Each path below is one point turned by a fixed rotation once a step. After each direction that follows a path, write how fast that rotation turns it, in degrees per step (0 if it stays still).
Each turn is a multiple of 5 degrees from 10 to 175, or 0.
Rotation 1:
[-3.94 -0.37 -0.20 -1.04 -1.74 -1.31 -2.25  0.86 -2.15 -1.34 -1.61  2.46
 -2.05 -1.51  1.25  1.50  2.17 -0.52]
[-0.15 -1.86 -2.19 -1.57 -2.51 -1.61  0.75  1.58 -2.52 -2.13  0.01  2.51
  1.05 -0.43  2.49 -1.19  4.00  0.53]
[ 0.22  0.13  0.78 -1.73 -1.76 -2.40 -0.30 -0.90 -3.71 -3.21  0.01  3.47
  1.33 -0.77 -1.91 -0.16  1.67 -2.53]
[-1.24 -1.06  1.32 -1.09 -1.65  1.50 -3.19 -0.96 -4.33 -1.68 -1.32  1.47
 -0.69 -2.56  1.41  0.47  2.53 -1.18]
[-1.63 -3.64 -1.53 -3.02 -0.20 -0.35  0.22  1.40 -3.36 -1.82 -2.32  1.29
  0.35  0.64  1.74 -1.81  1.03 -1.31]
[-1.50  0.48 -0.45 -0.12 -0.21 -2.53  0.32  0.54 -4.33  0.16 -2.39  3.87
  2.76 -0.24 -1.07 -0.12  1.39 -2.17]
[-0.46  0.64 -0.68  0.48 -0.29  1.57 -1.74 -2.41 -4.51 -0.69 -0.09  3.46
 -0.05 -0.04  2.74 -1.70  2.24 -1.43]
[-2.86 -0.74 -0.79 -2.01  0.42 -1.59 -1.40  0.34 -1.95 -2.73 -1.47  2.38
 -2.17  1.30  1.94 -1.36  0.21 -3.00]
[-3.15 -0.41 -1.26  0.08 -0.49 -2.89 -0.60  1.77 -2.49  0.82 -1.23  3.76
 -0.04 -1.14  1.39  0.94  3.88 -0.31]
[-0.13  0.43 -2.31 -0.47 -2.38 -0.64  0.42 -1.25 -3.44 -2.79  1.38  3.82
  0.81  0.39  1.66 -1.46  2.78 -0.20]
[-0.72  0.53  1.44 -1.78 -0.96 -2.03 -2.50 -0.04 -2.45 -4.37 -0.49  2.25
 -1.49 -0.86 -0.13 -0.13  1.78 -3.15]
[-2.57 -3.09  0.60 -2.41 -1.05 -0.74 -1.22  0.60 -3.47 -0.41 -0.79  1.48
 -0.78 -2.87  1.65  0.70  3.56  0.02]
[ 0.19 -2.26 -2.28 -2.06 -2.87 -0.94  1.39  0.90 -3.65 -2.67 -1.75  2.55
  1.96  0.19  0.12 -1.26  1.41 -0.53]
[ 0.31  0.97  1.67 -0.71  0.05 -0.95 -1.64 -0.54 -4.54 -1.43 -1.79  2.98
  2.00 -0.93 -0.67 -0.58  2.09 -3.68]
[-2.55 -1.93  0.17 -1.60  0.21  1.38 -1.50 -2.32 -4.45 -0.42 -0.78  1.95
 -1.33 -0.66  2.31 -0.81  1.23 -1.24]
[-2.79 -1.01 -2.67 -1.27 -0.73 -1.52 -0.15  2.18 -2.91 -1.56 -3.56  2.49
  0.37  1.72  1.24 -1.16  0.68 -2.16]
Speeds:
[ 0.63  1.02  1.33  0.16  0.32  1.04 -1.48 -1.65 -0.33 -1.07  0.69 -0.15
 -0.96 -0.24  0.13 -0.23 -0.47 -1.01] -> 100
[ 0.05 -1.20 -0.87 -1.25  0.24 -0.10  1.48 -1.38 -0.23 -0.72  1.38  0.22
 -0.64  0.83 -0.08 -0.84 -0.99  0.34] -> 140
[ 1.17  0.00  0.50 -0.75  1.28 -1.24 -0.13  1.39  0.87 -0.90 -0.14 -0.16
  0.39  0.81  0.08 -1.30  0.12 -1.38] -> 130
Rotation 2:
[-0.02 -0.72 -0.67 -0.77  1.24  2.79  2.94 -4.09 -2.87 -2.99 -1.43  1.29
  2.36  0.76  2.44  2.88  1.11 -1.22]
[-1.40  0.38  3.17 -2.95 -1.05  1.39  4.00 -3.41 -3.39 -0.19  0.02  1.43
  3.49 -0.02  0.26  2.06  0.92 -0.17]
[-0.71  0.35 -2.07 -2.88 -0.66  0.46  4.42 -3.81 -2.89 -2.22  0.89  2.39
  1.55  0.51  0.24  2.63 -0.68 -1.54]
[-2.55 -0.67 -0.18 -1.76  0.02  1.04  5.00 -3.06 -0.31  0.04 -0.01  0.78
  5.33  0.97 -0.24  1.87  0.37 -1.10]
[-1.01  0.27 -1.46  0.33 -0.15  0.62  2.13 -4.16 -2.84 -1.04 -0.79  1.86
  3.08  2.70 -0.45  3.89  1.48 -2.27]
[-2.94  1.07  1.77 -1.36 -1.11  0.49  3.82 -4.03 -1.75  1.18 -1.15  0.70
  2.48  0.80 -3.27  2.55 -0.53 -1.68]
[-1.35 -0.78 -3.53 -0.61 -1.00  1.83  3.33 -5.17 -1.40 -0.66 -1.42  0.09
  0.34  1.44 -1.46  2.46 -1.12 -2.36]
[-2.25 -0.57  1.09 -0.11  0.44  3.46  3.66 -4.46 -0.45  0.34 -3.44 -0.94
  2.77  0.64 -1.12  2.04  0.23 -1.56]
[-0.51 -0.46  0.63 -0.49 -0.94  2.54  1.72 -5.14 -4.19 -0.96 -2.29  0.30
  0.08  0.97  0.00  3.32  0.24 -1.83]
[-1.72  0.14  2.41 -3.13 -0.42  3.04  4.46 -4.15 -2.28 -0.97 -1.63  0.51
  0.83 -1.31 -0.45  1.28 -1.46 -0.78]
[ 0.14 -1.70 -1.89 -2.08 -0.56  2.54  3.87 -4.25 -2.71 -2.14 -0.77  0.41
  1.46  0.11  2.19  1.95 -0.27 -0.95]
[-1.75  0.17  2.46 -2.00  0.96  2.61  3.44 -2.84 -2.18 -1.53 -1.18  1.02
  4.26  0.04  1.74  2.03  1.18 -0.69]
[ 0.10 -0.20  0.12 -2.38 -1.92  0.41  2.95 -3.86 -4.36 -0.99  0.98  2.42
  1.93  1.06  0.60  3.33  0.63 -1.31]
[-2.65  0.98 -0.35 -3.31  0.68  0.49  5.19 -2.85 -0.93 -1.08  0.27  1.72
  3.25  0.51 -1.11  1.42 -0.92 -1.24]
[-1.08 -1.62 -3.08 -0.32 -0.87  0.62  3.78 -3.96 -1.73 -0.26  0.26  0.76
  4.04  2.40 -0.11  2.71  0.93 -1.94]
[-2.79  1.65  1.38 -0.26  0.67  0.78  3.14 -3.69 -1.37 -0.47 -2.09  1.34
  3.58  1.72 -2.17  3.16  0.76 -2.03]
Speeds:
[-0.78  0.71 -1.09  0.81 -0.18 -1.49  0.12  0.07  0.90  0.85  0.45  0.39
  0.83  1.31 -1.73  0.49  0.17 -0.73] -> 35
[ 0.12 -0.86 -0.19  1.49  0.90  0.78 -0.39  0.26  0.68 -0.16 -0.90 -0.57
  1.76  0.79  1.20  0.23  1.38 -0.01] -> 100
[-0.54 -1.33 -0.07  1.03 -0.61  0.02  0.61  0.15  0.03 -1.80 -0.33  0.77
  0.12 -1.00 -1.53  0.62  0.16  1.34] -> 0
[-1.23  1.29  1.83 -0.52  1.47  0.33  0.56  0.56  1.20 -0.21 -0.66  0.01
  0.71 -0.61 -0.69 -0.52 -0.27  0.13] -> 175
Rotation 3:
[-2.07 -0.65 -3.33 -1.94  1.79 -1.07 -0.34  2.62  0.16 -1.39  2.30 -0.03
 -5.55  2.09  0.64 -0.16 -1.34  1.97]
[-3.07 -0.11 -0.36 -3.04  1.95 -2.11 -0.33  5.38 -0.15  0.04  3.19 -1.93
 -0.82 -1.43 -0.44 -2.82  0.27  2.12]
[-2.29  3.62 -0.52  1.00  2.33  1.20 -1.49  2.27 -0.80 -0.81  4.26 -1.79
  0.68  2.10  0.59 -0.53  0.78  4.13]
[-0.02  3.45 -2.05  1.26  0.46 -2.01 -0.48  3.42 -0.88 -4.76  2.37 -2.45
 -0.50  2.29  0.62 -1.44 -0.46  0.06]
[-2.54  3.12 -0.76 -0.85  2.27 -3.57  0.94  1.14  1.41 -3.73  1.78  1.53
  0.70 -0.28  3.71 -1.12 -1.39  1.39]
[-0.30  2.09 -2.97 -2.69  1.36 -2.16 -3.39  0.77  3.01 -1.88  1.59  1.81
 -2.40  2.01  0.77 -0.51 -0.75  3.43]
[-0.93  0.39 -3.51 -3.35  0.49  0.02 -1.34  3.23  2.08 -1.65  3.16  0.08
 -0.65 -0.08  0.05 -4.88  1.58  0.90]
[-3.33  0.35 -2.77  0.19  2.99  2.73 -0.29  1.27 -0.86 -0.64  3.31  0.04
 -1.56  0.83  2.82 -3.38 -0.64  2.70]
[-1.37  0.45 -1.62  0.78  3.19 -0.91 -2.07  3.78 -0.24 -2.78  0.51 -3.56
 -3.59  0.87  0.33 -1.62 -1.68  2.19]
[-2.72  3.35  2.10 -0.70  3.13 -1.45  1.08  4.02  1.80 -2.49  1.58 -1.39
 -0.64 -0.46  1.78 -1.32  2.07  2.03]
[-1.29  4.06 -1.06 -0.17  0.48 -0.66  0.25  2.04  1.20 -2.26  3.49  0.88
 -2.45  3.89  0.75  1.30  1.10  2.56]
[-1.58  1.25 -3.21 -2.62 -0.66 -4.23  0.66  3.77 -0.34 -2.73  4.03  0.40
 -0.92  1.15 -0.29 -1.65 -1.06 -0.44]
[-3.42  1.02 -1.88 -2.06  2.56 -1.43 -1.66  0.66  0.02  0.04  4.08  1.24
  1.53 -0.21  1.94 -1.91 -2.23  4.03]
[ 0.56  2.36 -3.19 -0.17  1.54 -0.02 -4.84  2.45  0.89 -2.03  1.59 -2.21
 -0.06  1.30 -0.29 -3.00 -0.85  3.40]
[-1.17  2.53 -1.75  0.48  2.00  0.70  0.16  2.76  1.38 -3.67  1.52 -0.84
  0.41 -0.20  2.99 -4.92  1.44 -0.05]
[-2.02  2.22 -2.03  0.04  3.19  0.28  0.34  0.51  1.56 -3.65  1.01  0.80
 -4.29  1.91  3.93 -0.44 -0.47  1.98]
Speeds:
[ 0.33  0.32 -0.65  0.80  0.17  0.81 -1.05 -1.21 -0.15  0.34 -0.03  0.24
 -1.26  1.60 -0.04  1.48 -0.60  1.39] -> 140
[ 0.37  0.04  1.40  0.20 -0.90  1.18 -1.02 -0.71 -0.08 -0.06  0.51  0.48
 -0.45 -1.67 -0.60  0.95 -0.80 -1.44] -> 0
Rotation 4:
[-0.89  2.73  2.55  3.51  2.60  2.79 -4.19  1.77 -0.18  2.69 -0.31 -2.09
 -0.70 -0.35 -1.02 -1.22  0.26  0.96]
[ 0.77  1.56  2.03  4.26  2.17  2.67 -4.03  0.31  0.46  2.90  0.30 -2.25
 -1.39 -0.69 -0.73 -1.73 -0.48 -1.44]
[ 0.96  1.96  2.32  3.07  2.55  2.56 -5.14  2.15 -0.30  1.81 -1.21 -2.42
 -0.29 -0.43 -0.55 -0.79  0.51  0.19]
[-0.27  2.02  1.94  3.37  2.73  3.26 -3.36  1.41  0.28  3.27  0.75 -2.27
 -1.25 -0.48 -1.43 -1.33 -0.68 -0.05]
[ 2.00  1.16  1.36  3.42  2.70  2.78 -5.14  1.23  0.57  1.98 -0.56 -2.65
 -0.69 -0.88 -0.64 -1.15  0.21 -1.38]
[-0.61  1.53  2.05  2.87  2.92  3.59 -4.02  2.67  0.34  2.22  0.24 -2.17
 -1.14 -0.48 -1.40 -0.76 -0.02  0.88]
[ 1.37  0.67  1.60  3.66  2.55  2.98 -4.05  0.96  0.89  2.33  1.01 -2.20
 -1.22 -0.88 -1.22 -1.32 -0.45 -1.52]
[ 0.86  0.75  1.97  2.57  3.27  3.06 -5.10  2.72  0.23  1.44 -0.79 -2.36
 -0.70 -0.17 -0.92 -0.77  0.76  0.07]
[-0.37  0.27  1.90  3.26  3.30  3.41 -3.78  1.67  0.97  2.11  1.52 -2.69
 -1.38 -0.73 -1.53 -1.18 -0.80 -0.39]
[ 1.83  0.17  1.61  2.89  3.05  2.78 -5.20  1.50  0.35  0.95  0.15 -2.80
 -0.70 -0.33 -0.64 -1.05  0.57 -1.43]
[-0.68  0.38  2.45  2.41  3.54  3.51 -4.27  2.36  0.29  1.27  1.05 -2.65
 -1.01 -0.15 -1.86 -0.75 -0.13  0.60]
[ 1.30 -0.33  1.68  3.25  3.31  2.94 -4.66  0.68  0.86  1.38  1.46 -2.82
 -1.32 -0.76 -1.03 -1.23 -0.17 -1.78]
[ 0.83 -0.31  2.55  2.11  3.46  2.93 -4.96  2.26 -0.04  0.34  0.09 -2.99
 -0.54  0.04 -1.02 -0.61  1.18  0.60]
[-0.82 -0.47  2.26  2.81  3.62  3.17 -3.69  0.81 -0.05  1.45  2.38 -3.17
 -1.53 -0.52 -1.94 -1.34 -0.75 -0.69]
[ 1.35 -0.29  2.31  2.36  3.74  2.59 -5.31  0.79 -0.17 -0.04  0.54 -3.05
 -0.95 -0.45 -0.77 -0.88  0.84 -1.00]
[-1.27 -0.32  2.86  2.12  3.44  3.23 -4.03  1.36 -0.44  0.37  1.54 -3.10
 -1.00 -0.17 -1.50 -0.55  0.10  0.61]
Speeds:
[ 0.70  0.21  1.72 -0.30 -1.78 -0.27 -0.65  0.76  0.42 -0.19  0.56 -0.46
 -0.74 -1.49 -0.52 -1.05  0.57  0.53] -> 0
[-0.43  0.34  0.39 -0.85  0.33  0.07 -0.80  1.57 -0.66 -0.76 -1.45  0.10
  0.80  0.64  0.24  0.65  1.07  1.77] -> 145
